In the data rows, zero lies at 4.5, halfway between 4 and 5.
Here are some points:
(5 7 3 6 2 2 2 3 2 6 4 7)
(4 4 4 4 4 5 5 4 6 5 5 4)
(3 6 3 9 3 6 6 6 4 3 0 8)
(3 4 2 6 2 3 6 6 9 3 6 4)
(5 4 5 2 4 3 4 5 7 5 8 2)
(7 8 2 6 2 0 0 2 0 6 6 7)
(2 5 4 9 4 8 7 7 8 3 0 6)
(3 3 5 3 4 6 7 5 9 5 6 2)
(5 4 6 3 7 6 5 4 2 5 4 5)
(4 4 5 5 6 6 6 5 4 4 3 5)
(5 5 4 6 3 2 3 6 5 3 6 4)
(6 6 4 5 6 4 3 3 0 5 3 7)
(4 3 5 2 6 6 7 4 6 6 6 3)
(4 4 6 4 7 7 6 4 3 5 3 5)
(3 3 4 3 4 6 7 6 9 4 7 2)
12 more points follow, each with its number after it:
(5 3 6 2 7 5 5 5 4 5 6 3) 0
(5 3 6 3 6 5 5 5 5 4 5 4) 1
(4 3 6 3 7 7 6 5 4 5 3 5) 2
(4 3 4 4 3 4 6 5 9 3 6 3) 3
(5 6 4 7 4 3 3 4 2 4 2 7) 4
(5 5 4 6 5 4 5 5 4 4 3 5) 5
(4 4 5 5 5 5 5 6 5 3 4 4) 6
(4 6 3 7 2 2 3 5 5 4 4 5) 7
(5 4 4 4 4 3 4 4 5 4 7 3) 8
(5 4 3 3 2 1 4 4 6 4 9 3) 9
(6 5 4 5 4 2 2 5 4 4 6 4) 10
(5 3 7 1 8 8 6 2 2 8 4 4) 11
Which of these numbered points is nearest to each point below, ignoring the 3 directions in which the first points spread most? Its number follows each.
(4 3 5 4 4 6 6 5 7 4 4 4) > 3
(4 4 6 4 7 8 6 5 3 5 1 6) > 2
(4 1 5 0 4 4 7 5 9 4 9 0) > 9
(5 4 6 2 7 6 4 2 1 7 5 5) > 11
(6 2 6 0 7 5 4 3 3 6 9 2) > 8
(5 4 6 5 7 6 4 6 4 3 3 4) > 10
(5 2 7 0 9 5 4 3 3 6 8 2) > 0
(4 5 3 6 1 3 5 5 8 4 6 4) > 3
(4 4 5 3 3 4 4 5 7 5 7 2) > 7
(7 4 7 1 9 4 2 1 0 7 6 5) > 4
(4 3 5 4 6 7 6 5 6 4 4 4) > 8
(3 3 6 3 6 8 7 5 5 5 4 4) > 2
(6 5 4 4 5 3 3 3 2 5 5 5) > 8
